The rows of A fall into 4 groups, and each row is roughly a mix of its group's hidden directions; one row fits no group.
A:
[[  4  -7  -6 -34   9   8   5  -8  -1   9]
 [ -7 -10  17 -10  -3  23 -17 -12   7   6]
 [  9  12   7 -13   5  -6 -26   5 -17  10]
 [  4 -18  -3   8   4  -4 -26 -18  -5  -9]
 [ -8  -8   3 -15 -24  16   5  -8  -6  16]
 [ 16 -15   6   2 -24   2   5   0  20  -7]
 [-27  21  14  10   6  -7  -2   7   0  -2]
 [  6 -21  -8 -16   7 -14  -9  -7 -14 -14]
 [  3 -13  25 -11   3  -6  20  -1 -14   0]
 [  3  22 -14  -3  12  -5 -17  17   8   4]
 [ -4 -10   4  28  -7  -2 -10  19  10  -2]
 [ 13  -9  16 -22   5 -17   5  -7   9  12]
 [-12 -16 -10  12   4   9  22 -12   9 -11]
 [ 12  -8  -9 -13 -24  10 -15  -2  12   9]
 [ -4  -3 -24  -4  -8  14  -9 -12  17  13]
 [ -7  18   3  14   6  11 -14  -7  12  22]
 [ -5  17  -3 -25 -11 -11  -2  10  11  12]
 [-15 -10  17  24   3  10   5  -6  -5 -12]
 [ 16  26   5  -2   2  16   3   2  18  -2]
 [ -4  16   1   8  12 -14 -19   3  18  15]
 [-24  20   5   9   9   3 -15  12   3  -6]
 [ 17  -2  -1  -9  -3  10 -24  12  17  -8]
 [ 20 -18  -4  14 -16   3 -14   6 -12   3]
 [ 10 -12   6  12  -3 -20 -17 -15  15   1]
 [ -8   1  -7  -2 -11  30   4   6 -18  -8]
 [ -3 -17  -3   6  -7  23   5 -14  18  11]
 [ -2 -27  -1 -10  19  -6   6  -9 -13  -8]
 [ 13   6 -20   0   8  -2   8   3  25 -14]
 [ 13  -9   2 -18 -15   1 -11 -17 -14  11]
 [ 15  -3 -14  -1 -22  -3 -15   5  19   9]
 [ 11 -21   7 -11 -17   6  -2 -21  -9   1]
 [ 12   7   2  -9 -24   1 -19  -4 -17   7]
 [  3 -11 -13  13  -7  18 -13  -1 -15 -18]
 [ -6 -12 -15  11  -5   6  -4 -31   0   5]
 [  6  16   7  22   8  18  -3 -12  13  -4]
 [  1   2  -6 -10  10  23 -14  13  18 -11]
 [ -7   4 -12  -2  10   4 -32   4  14  -2]
 [  7   9  17  14 -15  16 -10  -1  20   3]
 [ 21 -14 -12  -6   7  -2 -11  21   6  -9]
 [-15   9  -3 -13   5  27  -6  15   9   2]
 [ -3 -26  -9  -5  -9   5   3  -1  -3 -26]
 [-14  -7 -12  15  -7  16 -13   3  20   9]
 [-19  -1  10 -21   4   8   3  17  -9 -14]
 [-28  11  20  14   0   3  -3  -2  -8  -4]
 [ -3 -14  -5 -16  -2  -8  25  13   6 -14]
 [-16  -2  10   0   1  -9  17 -24   1  16]
 [ 13  14  -8  26   7 -11   7  12   9   2]
 [  1  21  -4 -13   5   0   8  23 -13  13]
 [ -1  28  15  -6   3  -6   6  -6 -19  -7]
 [ -9 -20   5   8  10 -18 -14 -12  -5 -15]
 [-20  19  20 -14   8   2  -7  -9  -1   7]
 [ -5   0   6  -3  -4   2 -14 -31  14  10]
 [  6  -2   8  -4   2 -23 -17 -24   2  -6]
 [-26  14   3   0  -5   2  14   7 -10  18]
 [ 13   9  30   1  12  -2  -8  -8 -10  -6]
 [  4  -6   8   5 -13 -19  -7 -12 -22  16]
 [-19  -4  23  20  -3   5  -9  13  -3  -2]
 [  8  -5   8  14  -2  10 -12 -26   2  18]
 [-14  10  -2  17   7   7  -3   6  27  11]
 [  8   2  -1 -17 -20  14 -16  10  12  10]
 [ 15  13  15 -14   5   6  -3  19  12 -14]
 [-19 -23   2   9  14  14  -8  12   2   5]
 [ -4 -18 -12   9  10  17 -22  -8  -9  -1]
 [ 23  13   7   4  -4   3  -3 -23  16  -5]
 [  7  -6 -27   2   6   7 -16  -3  18  -5]
 [  8  -5 -14  13   9  -5 -13 -25   1  14]
 [ 21 -11  19   5 -22   0  10   4  -3   3]
 [-28   5   4   0  23  -9 -10   1   5  -1]
 [-14  19   6  -3   3  24  15  -9  -9   1]
 [ -6  -6  -3  -8 -21 -13  21   2 -15 -11]
 [  9   5  -2   7  -3   6  17  30  -4  13]
 [-23  16   1   1  -8  23  -1 -11  10  -2]
 [  7  13  -1 -20   0 -16  -4  26  -3   0]
 [  0 -12 -13  -9  10  22   7 -12  12 -16]
 [  9  21  14  15  -9  13   3   8  16  -7]
 [  3 -11   1  12 -10  -2  14   5  19  25]
 [ -8   1   7  -2  14  13   8 -27 -15 -10]
 [-23 -10   4  -1  12  -6  13 -19   2  16]
 [-18   0  -8  -2  11   8  22   3 -12 -19]
 [ -2 -10 -15   9   1  -4  -9  28  17   2]
 [ -2  13  -4 -26   4 -10 -16  14 -10  -4]
 [  5  -6   5  25  12   4  27  -4   2  -4]
 [  1 -11  22  17   6  -2  21  12  -4  -7]
 [-13   0   4  13   7  -3 -18   8 -12 -25]
 [-10   0  12  -6  -3   1  23  17  -9 -19]
 [ -6   0  -9 -13 -19  21  -3 -19  11   1]
 [  1  16  10  10   2   3 -29 -15  -2  -5]
 [ 24 -19  -8  -8  -8   6   9   0  10  15]
 [  2  -5 -20 -10   4  21   3  -4  22 -10]
 [  4   8  -2 -14 -24 -13   5  21   8  -1]
 [-14  15   5   7  -1  15   2   4 -23 -18]
 [ 21  11 -19 -20   4   5  -5  10   2  -7]
 [ -3 -13 -12   5   5   4  22   8  13  22]
 [-14  -6  -3  21 -12  -2  10 -16 -12 -15]
 [-15  21   6  -2  10   6 -19  18   7  -2]
 [  3  -2  10  -3 -17  14 -15  21  17   0]
 [  4   6 -13 -25  17  -9  11 -10  -9  -8]
 [-15   3   6  16 -15  -6 -13  17  -2  18]
 [ 10 -17   7  16   3  -4  21   3  -8 -19]
 [  3   7 -26  22  -9  -6   6  -2  -4 -15]
 [-11  19   3  -6  11  -4 -16   8 -20  16]
 [  2 -10   2  -1  -1 -27   9   9  16 -18]
 [  4  13  -1 -14  -2 -15  15  27  -3  -1]
 [-13   2  10  -7  -7  -1   0  -8 -27  20]
 [  9  -7   7 -28 -12 -12  -2  13  -2  11]
 [ -5  15   1  -7  20 -10  16 -11 -20   1]
 [-18  -2 -10  21   9   1 -17  14   4 -10]
 [ -1  18  15   6 -11   5  27   1  10   4]
 [ 16   8  14  -2   9 -10 -25  12  -7  -5]
 [-11 -14  17  18   5  16  -7  11  13   4]
 [ 13   7  15 -24  -8  13 -11  -7  10   8]
 [  7  -4  -5 -22   2  27 -11  -1  10  -8]
 [ 11 -15  -6  15  -6 -17  17 -16   5  -9]
 [-15  -4   2  -7  -8   1  23  22  -4 -15]
 [-32   8   6   9  15  -7  -8  -3   5   2]
 [  3  17  15   1   9 -16  -7 -22   7  12]
 [-23  21  10   2  -2   9   0 -16 -13  -1]
 [ -1  13  -9 -17 -21   5  15 -13  -4 -14]
 [ 19  14  20   6  10  -4  -8  17  10   6]
 [ 28  15  13   4   6   0  11   7  13   7]
 [ 12  20   2  14 -11 -19   8  -4 -10 -13]
 [ -3   7   0 -13  -3  10 -28   9  -9  16]
 [-11   0 -15  11  -3 -12  10 -16 -20 -15]
 [ 16 -20   3  21  11  -1  10   3 -13  -7]
 [ -4  11   6  21 -12  -6 -22  -2  17  -4]
 [  7  22  10 -20  -2   0   2  -9 -17 -12]
 [ -1 -23 -18   8  12 -12   6   3  16   9]
 [-12  -5  -3 -24   7 -12  -9 -20   8 -10]
 [-22   7  12  -8  10   9  15  -3 -20   6]
 [ -7 -27   8   6   0  13   7 -11 -20  -5]
 [-12 -21   4  16   1  -4 -21 -13   4  -2]
 [  6   8  10  -6  17 -12  -3 -21 -21  -5]
 [-10  15   3 -14 -26   7   5   1  -5 -17]]
In each list below, two rows fit none of the groups, and each other row fits one group, some only roughly. Which are they? Name them in the order they come.
  z333: [ 14 -12   2  11 -17 -20 -18   0  -3   8]
  z829: [ 11 -10 -19  10  -2  11   2  11   2 -25]
  z907: [  4 -20  14   0   3 -10   5  -6 -21 -18]
  z943: [ -9 -10 -13 -23  16   1  19   8   1  -3]
  z105: [ -4  11 -12 -12  -6 -20  14   5 -18 -14]
  z368: [  3 -16  -3 -24 -17   0 -12  17   5  -1]
  z529: [  3   1  -6  20 -21  13  13   1   8  16]
  z972: [ 21   4  -3 -12 -16  17  -7  -6 -15 -11]
  z134: [ -9   4 -16   2  15   4  25 -10   7 -14]
  z835: [  9 -17  14  13  15 -19   8  -5 -13   3]
  z37: [  6 -15   9  26 -11 -19  -7   0   4   0]
  z751: [ -3  -2  -5  -7 -15  26 -10 -16 -14   6]
  z545: [-21  23 -13   4   6  15  -9  -6  -1   0]
  z829; z368
  z515: [ 10 -18   5  22   3 -13 -13  -2   5 -16]
  z304: [-20  14 -11   3  15   7   3 -12  14 -14]
  z864: [-15  16   4 -26   0   1   4 -16  -5  -8]
  z147: [ -7  27  -5   4   6  -1 -24   3   4 -12]
  z353: [  9 -15  15  11 -19   5   5 -19  11   7]
  z559: [  3 -30  -7  -8   9 -11   1 -11  15  -5]
  z128: [ 10 -22  -4  -3 -22   2 -21  -6  -7  -4]
  z567: [ 10  -3  10 -10   9 -17  -7 -27  -2  11]
  z444: [-16  18   6  12   1   3  25 -12   3   4]
  z481: [-19   0  -8  -7  24  13   2   0 -14 -11]
  z304; z444
  z653: [  6  -4  12 -12 -16  21   3 -19  11   4]
  z84: [ 15   0  18 -11 -13  -7   2 -23 -10  -6]
  z307: [ -9   1  11 -13 -18  11  -4  -3 -14  23]
  z192: [-17  20 -16  -4  11  13 -11   0 -11  -9]
  z697: [-14  -8   5  18  -1  11  11  -1  13 -24]
  z64: [ -5   4 -19 -28  -5 -10  -2  13  -6   6]
  z639: [-11  21  -2   9  17  -6   0 -18   4  16]
  z632: [  8   2   8  14 -33   9  -7   2  -5  -2]
  z68: [  6   5   8  14 -21  16  21  10   0   4]
  z608: [-11   7  -8  -7  27  -2  15  18   2   2]
  z584: [ 13 -24  18  12  -7   7   7  11   9  -4]
  z621: [  2   1   3  17 -16 -12 -21  16   3  13]
  z639; z584
  z371: [-15 -10 -15  21  14 -10 -15  -4  -8   0]
  z274: [ 13   6 -27   4 -16   6   5 -14   9   8]
  z33: [-18   4   1  10 -10  -2  17  19  -5 -19]
  z288: [-15  31   4  -1   0   1 -10  -4  -9 -14]
  z51: [ 13 -13   5  11  10 -15  20 -14 -14   1]
  z923: [ -4  -1  -3 -22  22  -8  -9 -15  -7 -13]
  z87: [ -1 -20   3  -7 -21  22 -12  -1   6   3]
  z922: [  5 -10  -9  -2 -22  13  -4 -13  17 -15]
  z384: [ -8 -10   8 -13  -3  14   4 -22 -21   6]
  z228: [-18  -3   6  -2  -3 -12  28 -14   2  -6]
  z922; z228
  z327: [-1  9  7  1 -9  2  7 35  7 -5]
  z11: [ 30   2   9  -4 -19  -4 -10  -1  -1  -8]
  z578: [  4   7   5   2 -11   8  21  19 -20 -10]
  z271: [ 17   6  11  -6  10 -27  -5 -11  -3  12]
  z250: [ -1  20  21   6  -3  -5  -1  22  -2 -13]
  z983: [  3  -6 -18 -14 -20   4   2 -18   1  17]
  z365: [  1 -17  -1   6  -8   8 -17 -25 -10 -10]
  z920: [ 13 -11  -5  -4 -16 -19  -1  24   5   5]
  z646: [ -5  11  -3  15  18 -28  -3 -10  -5   0]
  z800: [12 13 -7 -5 11 11 -2 29 -8  5]
  z888: [ 16  17   7   4   0 -18 -19  17   0   5]
  z646; z800
